One turn moves every row onto another: examples first, then more rows asked
K_802: -278  10  -142  -28  -12  67  185  -36  -62  -223  174  56  8  -208  9  361  72  2  -290
K_652: -174  -69  -98  102  147  -166  60  -192  35  -389  -177  360  129  121  -69  114  -101  -87  -176
K_102: 46  -225  -117  -10  -244  -55  200  -184  -69  -67  219  160  70  -381  -142  0  267  4  -121
K_818: -379  -9  -5  -9  21  -155  146  131  240  -278  -36  -7  31  -330  -10  18  -52  -68  -22
K_118: 143  -181  -167  153  -313  -5  89  53  47  -291  3  10  -92  -216  -40  -221  86  153  114
K_369: -102  -371  -211  315  20  -333  211  15  160  -467  67  296  144  -25  -17  17  105  28  -207
K_792: -26  -82  -264  114  -472  -107  233  113  -8  -276  -266  57  65  -210  24  -17  226  105  -68
K_470: -240  -166  -150  92  100  -61  43  -177  19  -316  -128  442  24  83  -23  134  -39  -5  -249
K_433: 196  -131  -48  50  -133  -150  206  -164  55  -178  240  29  113  -306  -206  -40  139  -105  43
K_74: -99  -324  -177  440  70  -249  229  6  26  -437  120  317  87  39  -150  -58  41  0  -220
K_61: -402  -6  25  32  9  -53  134  110  179  -237  200  31  -80  -158  -68  -39  -131  -71  -113
K_386: 107  32  -108  178  -340  -97  110  -65  -55  -347  9  -35  81  -140  -147  -193  15  -62  146
K_852: 71  -85  -56  14  -216  -90  223  -235  -72  -129  303  100  104  -287  -212  -26  144  -123  -69
K_909: 69  -60  -165  98  -372  -221  201  94  292  -362  -40  -20  12  2  61  -9  86  -7  77
K_5: -100  37  -120  49  -542  -111  112  -174  -125  -297  115  63  86  -99  1  -86  108  -34  -3
K_93: -92  -14  -236  223  -488  68  244  32  -201  -171  0  119  -74  -42  -145  -105  93  39  -200
K_822: -429  -11  -78  42  -11  -46  178  185  55  -192  -170  38  15  -434  -111  -18  -5  -47  -155
K_780: -200  -341  -79  360  -297  -51  223  118  120  -94  -34  298  51  68  28  91  4  137  71
K_804: -7  2  -75  227  43  -270  62  -198  180  -119  -156  -118  134  -89  -65  220  138  -162  -121
K_387: -196  156  -97  39  68  -41  204  -62  -56  -280  128  -77  99  -185  -138  299  -60  -167  -164
K_497: -126  -130  -195  28  135  111  173  113  58  -212  57  23  -98  -292  -40  288  80  132  -194
K_776: -54  -197  -205  42  -471  -1  89  -60  7  -230  113  102  -68  -181  95  -89  170  185  -33
K_20: -86  -243  -61  460  -201  -74  251  162  58  -155  -151  219  94  30  -134  3  -69  45  144
K_690: -119  -132  -127  284  -5  5  47  -193  22  70  27  87  -147  -30  -91  143  191  73  -373
K_940: -423  -36  -35  87  -5  67  177  123  -28  -183  66  82  -104  -281  -169  -72  -73  -4  -202
K_209: 15  -120  -181  314  76  -87  75  -95  51  -2  -270  -32  -10  -218  -140  157  228  55  -233
K_656: 7  -6  -126  215  -376  -56  212  6  68  -269  207  10  -120  192  -80  -96  -38  -47  -33
K_492: -207  -318  -229  309  -64  -315  247  -31  5  -476  -48  328  227  -98  -34  44  190  14  -260
K_413: -165  -221  -181  126  151  -58  35  -74  35  -315  -268  402  -26  24  -57  99  14  71  -203
K_728: -310  -236  -47  284  -408  -142  212  8  44  -162  -71  295  203  71  58  163  27  -6  17
K_557: -164  -230  -203  405  -18  -240  263  -47  -118  -429  -6  330  202  -58  -181  -38  95  -45  -287
K_544: -101  -156  -124  169  212  -126  44  -98  72  -387  -287  348  82  22  -92  105  -70  -5  -111
K_637: 152  -249  -112  -6  -138  -99  205  -111  57  -147  152  107  69  -414  -165  -22  246  29  25
K_761: -201  -128  -41  399  -315  -148  236  63  -34  -197  -155  218  273  21  -101  82  -30  -92  81
K_880: -29  43  -156  118  222  45  202  127  50  -284  7  -107  25  -255  -151  235  -16  -58  -56
K_679: -145  -41  -34  191  -37  -178  43  -284  155  -43  118  -6  15  98  1  226  135  -133  -290

K_118 turns into -> K_386
K_93 turns into -> K_792
K_852 turns into -> K_102
Now these:
K_369 turns into -> K_74
K_652 turns into -> K_470
K_940 turns into -> K_822
K_679 turns into -> K_690
K_780 turns into -> K_20
K_387 turns into -> K_802

One turn moves every row onto another: examples first, then more rows asked
K_786: -84  -205  -119  -514  242  -480  -302  -14  -224  310  350  64  160  199  234  155  66  88  51  218  12  83  88  103  147  157  -34  88  -146  171  -29  53  -74  -144  -3  -80  -16  67  -124  -269  -64  -181  -82
K_156: -64  -363  -263  38  -172  83  -109  145  -404  584  226  -262  110  119  148  -66  85  94  -52  392  146  212  116  -132  -20  91  -234  50  91  41  -35  123  -115  84  157  -209  -322  192  -131  -186  -67  95  5
K_682: -126  -469  -244  -238  -202  -189  196  119  -165  301  -166  -300  158  104  227  44  -6  58  105  307  105  250  -88  -119  -22  217  -147  -68  -202  78  135  -171  6  -140  -220  -31  18  58  -11  -259  -356  -281  -181
K_108: 117  -476  -161  -85  281  -33  -36  92  -361  428  161  -283  -44  123  185  -56  93  26  132  323  94  88  109  94  57  -25  -206  52  -245  116  80  35  -31  -78  88  -334  -282  -11  -98  -356  -209  311  -174
K_124: -132  -268  -100  185  45  -150  -54  98  -206  327  213  -78  -21  110  256  156  14  19  -6  262  2  151  91  12  226  249  -467  13  -134  281  110  8  56  -84  -551  -150  -90  161  341  -62  -52  417  -44
K_332: 74  -210  -301  -159  4  -306  -266  47  -324  583  438  24  33  362  170  121  61  198  36  390  -98  -46  170  31  308  363  -208  192  -18  213  19  118  -18  -86  -160  -180  -137  177  72  -301  -183  -292  -136
K_357: -144  -247  -193  99  145  -49  49  45  -176  289  299  180  75  112  45  224  119  145  -75  283  -6  425  -16  21  24  78  -290  125  -247  345  -79  -216  75  -21  -469  26  -92  330  109  -303  -165  188  106
K_655: -20  -298  -182  -209  -315  -158  239  89  -234  306  -286  -136  223  101  236  57  61  83  -111  264  -2  169  82  -132  167  96  -221  23  -157  209  80  -89  -47  -50  -368  -178  -166  40  -30  -297  -340  -326  -67
K_143: -67  -378  -263  -67  186  24  -164  26  -39  388  356  153  -170  193  182  -10  45  78  48  155  367  222  157  -23  145  369  -452  62  29  50  163  -297  -82  -140  -386  173  -159  188  -146  -398  -236  4  -238
K_440: -28  -364  -134  -262  -285  -126  239  92  -68  287  -244  -323  182  11  263  132  -103  28  -9  135  269  192  -25  -110  117  156  -314  -12  -179  181  133  -157  -97  -15  -265  -119  -155  19  -67  -277  -248  -140  -141
K_949: 97  -120  -187  144  15  -10  -226  87  -423  439  163  -263  224  334  150  16  116  73  34  392  -141  43  203  -57  114  169  -60  -54  -111  246  -126  -65  63  -89  -46  -341  -224  202  -161  -270  -166  26  -104
K_105: 132  -139  -121  -83  64  18  -36  89  -196  317  190  -281  232  72  112  100  168  10  -22  113  89  268  229  13  42  -1  -252  105  -71  68  -163  -112  -216  86  84  -178  -432  102  -265  -399  -230  232  -18
K_241: -77  -239  -84  -97  97  -250  -44  195  -109  175  202  -7  212  -85  305  204  256  117  -104  240  -156  222  149  42  114  185  -383  -74  -208  98  7  -7  -169  -61  -567  36  -163  221  168  -126  8  324  62
K_240: -226  -78  -85  -120  53  -74  -292  -23  -213  277  152  320  -29  174  235  -88  178  -106  -86  144  238  291  336  -149  194  182  -396  67  231  146  159  -132  -122  15  -377  43  -111  93  -130  -119  -122  -103  57
K_963: -406  -228  -94  43  -32  -185  -83  56  -151  260  255  19  67  38  190  170  -53  7  -86  202  173  413  -80  -73  6  153  -304  -25  -81  250  -54  -58  45  -66  -307  36  2  244  147  -13  24  342  91
K_385: -68  -362  -164  -75  -312  -131  230  141  -205  292  -143  -365  67  115  218  61  132  -54  55  271  52  206  52  -115  50  195  -370  5  -17  -13  219  -97  6  72  -296  -90  -60  -56  24  -279  -351  -244  -244
K_895: 180  -136  -88  -312  128  -126  -188  2  -115  422  430  -87  95  167  130  294  67  10  112  88  253  133  205  108  216  162  -438  317  29  236  102  -22  -182  270  -96  -115  -226  90  -91  -373  -90  -90  -49
K_220: -14  -384  -179  -392  194  -342  -158  -21  -184  460  424  -22  -149  190  189  93  -94  -20  191  144  283  176  57  127  200  121  -333  275  -68  136  69  199  -40  -139  51  -144  -158  -31  45  -358  -323  77  -152
K_213: -108  -246  -195  -192  117  -298  -148  101  -316  347  76  -261  179  96  204  -97  44  98  -44  284  -49  108  118  -31  92  134  66  -69  -168  63  -127  -40  -206  -213  219  -222  -241  44  -67  -104  -100  206  -22
K_208: -151  -263  -153  -334  161  -235  -167  81  -80  291  119  401  -283  23  297  -121  89  99  -178  224  265  157  88  -125  226  88  -412  -20  -151  162  100  15  -139  -229  -294  36  -246  37  -229  -329  -135  26  -25
K_303: -32  -88  -197  -135  323  -277  -294  154  -62  232  205  139  -220  171  199  -82  266  25  101  349  -27  111  209  -123  190  386  -334  -74  -98  97  229  -251  -174  -101  -365  105  -45  47  -27  -187  -203  -104  -73
K_767: -180  -493  -263  -38  49  -156  75  203  -229  343  317  138  -49  -47  204  69  231  166  -67  405  -72  391  -18  -2  -25  66  -418  31  -208  43  10  163  -5  -148  -438  74  -151  240  201  -242  -208  269  65
K_897: -89  -270  -117  -142  -135  -220  265  28  -220  233  -254  -204  7  149  141  41  29  -86  35  215  70  243  12  -91  125  44  -234  86  -169  226  170  -174  49  13  -236  -200  -34  -140  41  -300  -433  -197  -137
K_943: -60  -147  -156  -291  -250  -248  -324  117  -206  487  469  -70  87  172  269  168  78  29  0  259  154  156  128  -88  135  235  -437  111  179  40  -29  363  -83  73  -44  -55  -205  166  -134  -234  -62  -182  -44
K_511: -46  -271  -275  -173  -2  -65  -380  121  -96  450  157  179  -77  170  369  -120  -65  86  99  316  291  104  182  -217  251  405  -425  -122  -19  240  165  37  -104  -333  -434  -3  -177  277  -40  -99  -201  -33  13

K_682 turns into -> K_385
K_511 turns into -> K_143
Now these:
K_357 turns into -> K_241
K_105 turns into -> K_213
K_943 turns into -> K_220

One turn moves every row onto another: examples first, then more rows asked
K_294: -80  -111  142  55  -366  8  24  371  -150  -46  -8  -1  9  25  49  153  14  98  -194  -104  -151  138  -21  181  -74  54  -12
K_414: -29  -166  -108  -159  292  -158  314  286  -258  -390  60  139  -15  82  -155  96  24  -106  -246  -122  -18  46  -40  -11  -18  -115  51
K_775: 91  -324  -168  -93  175  -196  -231  21  -114  -363  122  53  160  101  -185  -18  218  69  76  -221  -17  49  135  234  56  -67  253
K_339: -201  -107  -210  -187  162  -67  -89  249  -220  -31  -75  -101  208  21  127  97  57  261  76  -368  -139  145  -195  138  -1  280  227
K_161: 2  -155  -384  -319  402  -18  86  193  -59  91  -35  65  -30  76  20  120  82  189  -165  -136  -17  18  -61  219  -44  31  24
K_592: -43  -62  19  -23  -36  25  104  -145  -306  -246  184  122  -62  33  91  128  -232  87  111  -61  -186  -25  -27  83  -108  -75  -39
K_961: 87  -87  25  241  137  29  81  -70  32  -375  156  264  -73  68  201  -1  -12  304  42  -40  -59  -31  -148  209  9  13  87
K_621: -240  -192  -201  -261  21  19  -33  143  -98  199  -139  65  159  46  19  247  22  -20  -17  -245  -122  204  -7  -4  -4  162  296
K_620: -35  -171  -67  117  262  -75  -246  9  -172  -276  43  29  -8  -73  -267  234  207  109  -48  -69  66  522  -96  193  57  103  76
K_21: 89  -84  -118  -450  42  -173  208  -73  190  -292  -11  98  1  90  -166  126  71  84  167  -187  -71  151  -80  209  -24  -171  56
K_539: -12  -77  100  201  -293  9  98  81  -231  -308  9  157  14  74  193  117  40  58  45  -59  6  200  -40  249  -39  -58  69
K_214: 49  -263  -148  132  146  -109  -79  170  -109  -228  84  -6  -51  328  -322  233  114  -200  15  -324  16  110  75  27  -45  118  146
K_968: -121  -93  10  -373  72  -185  -196  -9  -175  -104  157  -79  -31  130  -86  86  73  144  -211  14  -35  79  -80  139  -116  461  27
K_807: -262  -175  -69  -194  -45  -25  -114  102  93  -157  210  -43  35  49  -113  140  57  153  -193  -257  84  565  -87  215  -178  88  153
K_817: -101  -131  164  -121  -4  62  23  178  -217  -125  -44  305  155  151  -21  151  110  187  98  -142  245  455  68  29  147  112  137
K_912: 168  -244  -20  -136  110  10  -91  214  43  -111  357  -51  -50  -96  -72  -107  265  180  -129  -350  17  43  -38  159  -138  207  273
K_811: 72  -74  -72  -190  217  -167  -40  -273  -80  -237  -104  109  -94  165  -356  145  84  109  91  -73  11  248  -51  95  -166  233  187
K_30: 180  -416  112  23  176  -199  196  141  59  -164  -32  -5  -129  104  44  -17  67  167  -123  -107  -117  126  29  325  143  -44  272
K_25: -69  -137  -262  -153  -26  -232  -30  265  119  -48  253  206  4  70  -285  169  -30  -29  -253  -254  74  -7  -45  154  78  184  60
K_606: -119  -127  -6  29  74  83  -54  209  164  -347  98  264  73  -90  152  58  118  390  -234  -45  -80  -24  -221  247  -9  93  21
K_378: 15  -47  64  -26  88  72  143  208  96  37  74  271  -82  30  -29  -12  -148  122  -125  48  66  48  -3  -134  -305  107  6
K_349: -28  -143  168  -211  241  29  -91  -74  -159  -345  -39  158  -1  74  -21  272  -133  254  47  -364  -254  123  -11  51  20  286  -15
K_177: -43  -132  83  -57  199  -25  45  93  120  -149  7  -24  -115  252  -13  49  77  -49  150  -339  23  239  -58  -315  -128  152  132
K_291: 152  -161  -251  -135  270  9  67  383  116  -7  -115  40  31  0  139  214  157  4  -160  -187  -53  265  -71  330  -164  194  181
K_946: 57  48  -20  161  36  22  119  51  -92  -243  48  403  -55  7  96  68  -54  -39  -129  -25  75  44  55  -72  -123  -58  -15
K_97: -186  -129  -1  -296  -91  62  176  105  -141  -177  266  25  102  69  -16  31  -133  222  131  -49  -202  -71  -158  167  -160  -67  48
K_965: 165  -108  63  -34  107  -81  -17  307  -226  -137  34  -202  -197  -14  -19  217  260  -7  -84  -87  -43  280  11  95  150  79  -193
K_551: -137  -143  -87  -155  101  -263  -278  100  35  -306  -29  179  187  -53  83  67  180  185  -56  -95  -38  100  17  40  379  31  23

K_961 turns into -> K_592
K_339 turns into -> K_161
K_97 turns into -> K_378
Now these:
K_968 turns into -> K_25
K_817 turns into -> K_30
K_214 turns into -> K_620
K_551 turns into -> K_21

One turn moves every row onto another: examples first, then more rows asked
K_915: 144  10  -182  -13  55  -124  -122  47  -60  -123  -79  239  9  230  88  -233  -102  -262  -154  184
K_740: -161  -157  -195  -55  -186  -126  -293  -210  -60  -132  -108  -145  120  -55  120  -174  -13  50  -49  53
K_950: -21  -96  -143  -62  70  247  255  146  -55  87  35  -21  -15  22  73  81  -87  248  -215  -123
K_861: -71  133  -40  101  153  74  -201  -126  79  57  129  66  86  -243  -3  37  150  -16  105  -290
K_686: -24  -299  98  -63  -166  -150  -95  289  -58  119  -22  -46  28  92  -42  -6  -116  109  40  -85
K_239: 23  10  3  49  126  70  338  269  -133  -22  59  140  3  13  20  35  -112  192  -63  -42
K_875: -50  -60  114  231  -57  33  -84  -118  -26  250  -108  -65  69  -102  152  -130  -233  -32  71  146
K_999: 118  95  -295  -19  164  -69  -158  25  17  -164  -6  244  -8  204  46  -109  100  -276  -152  12
K_47: 5  -69  -22  -6  22  186  261  221  -110  66  -39  44  -38  29  21  -49  -167  284  -134  -6
K_886: -47  116  92  329  182  102  -26  -92  -7  21  21  140  97  -164  -34  -142  -76  -138  204  21
K_218: -48  -238  -106  -139  -7  226  -154  135  67  14  32  -6  63  24  -231  -92  14  132  -39  -331
K_966: -77  -214  -155  143  244  282  119  6  63  -52  136  87  149  99  -152  -1  -80  -206  5  -249
K_805: -270  -23  -267  -23  73  -83  -221  -282  33  -220  61  -17  82  -64  69  -137  89  -57  -41  -219
K_513: -266  37  -169  258  182  -142  -65  -186  -17  -261  7  67  20  62  12  -165  58  -198  120  4
K_154: -87  -45  -9  -15  -90  -3  -259  -146  59  279  -2  -145  53  -178  176  39  -5  88  -24  -145
K_532: -12  -17  -118  9  174  138  319  182  -71  -4  123  75  24  -4  80  165  -34  150  -142  -160
K_459: 48  37  -330  -155  75  -76  -248  -9  62  -43  -31  132  -82  234  99  -114  97  -152  -264  -82
K_978: -159  -96  -95  225  -71  -173  -140  -100  -109  -157  -161  -63  47  57  69  -174  -43  -84  110  271
K_138: -50  -274  57  208  82  -90  179  178  -67  60  62  31  122  164  37  66  -225  -224  84  -10
K_260: 77  -50  -210  -151  -42  -131  -218  1  -12  11  -100  120  -56  246  166  -229  -102  -147  -269  86

K_154 turns into -> K_875
K_978 turns into -> K_513
Now these:
K_218 turns into -> K_686
K_532 turns into -> K_950
K_999 turns into -> K_459

One turn moves every row onto another: examples first, then more rows asked
K_937: -44  -312  -67  -85  3  42  -170  -70  93  -167  210  83  -153  112  -106
K_355: -200  162  61  -26  276  -187  -155  -26  297  -216  174  64  67  112  -177
K_920: -190  -174  32  -42  437  -138  -318  -70  114  -78  57  239  -154  49  82
K_146: -416  -194  -311  50  251  -237  -319  -146  213  -140  84  0  419  -17  11
K_407: -128  129  -192  115  155  -209  -195  -99  308  -60  141  104  22  303  -145
K_310: -150  -243  -429  90  302  -108  -226  -160  208  -15  97  -182  344  7  -26
K_998: -115  -277  20  -22  396  -63  -379  -4  178  -78  -182  19  -52  -48  -176
K_103: -22  -380  -123  -55  -21  16  -181  3  27  -42  164  75  -131  17  -53
K_52: -41  -207  23  -22  476  -76  -350  -32  166  -96  -80  6  -137  67  -206
K_941: -408  -199  -248  65  279  -240  -302  -110  135  -130  -7  -55  439  -63  -25
K_318: -149  -305  -126  13  143  -186  -478  40  114  -23  -178  67  -38  148  -313
K_50: -179  131  -56  7  189  -154  -178  -79  394  -157  84  15  68  242  -207
K_197: -32  133  -61  -61  231  -214  -91  72  156  -24  296  -12  -38  235  -110
K_256: -197  -265  -12  -212  138  -93  -249  -9  132  -63  122  149  -176  238  125
K_422: -412  -225  -118  -173  253  -251  -245  62  99  -113  38  -183  411  -17  30
K_133: -124  -238  -119  84  38  -144  -358  -68  2  -168  163  233  -99  106  -311
K_457: -190  -320  -4  -219  116  -111  -245  88  47  16  86  120  -140  91  153
K_327: -199  -252  -388  125  231  -128  -224  -129  141  -47  -2  -207  383  -1  -77
K_494: -178  159  51  -104  259  -271  -153  86  183  -120  262  67  20  166  -120
K_524: -9  137  -183  104  203  -181  -109  -58  199  -10  270  65  -38  232  -120
K_69: -221  -182  -303  -20  289  -338  -261  69  -125  27  352  -50  317  -47  -17
K_121: -182  -260  -442  34  141  -251  -228  3  -13  101  111  -194  320  141  -7
K_147: -122  -232  -74  -27  205  -215  -458  47  73  -73  -64  63  -97  247  -364
K_158: -223  -213  -308  19  206  -287  -186  38  -157  39  283  -85  309  -51  59
K_152: -409  -241  -168  -214  200  -240  -278  43  206  -142  112  -172  414  41  -28
K_502: -109  -324  -202  128  -13  -127  -373  -45  -13  -59  80  215  -61  35  -240
K_300: -234  -250  82  -79  377  -141  -336  10  81  -47  -13  210  -85  -91  100
K_633: -213  -221  -146  -144  293  -186  -164  58  24  -143  305  -212  365  -159  -81
K_756: -144  -237  -440  -36  250  -276  -265  39  33  115  172  -209  302  172  -7
K_869: -237  -231  -140  -125  273  -187  -118  74  -47  -76  233  -218  344  -140  36

K_422 turns into -> K_869
K_756 turns into -> K_310
K_52 turns into -> K_920
Now these:
K_407 turns into -> K_50
K_457 turns into -> K_103

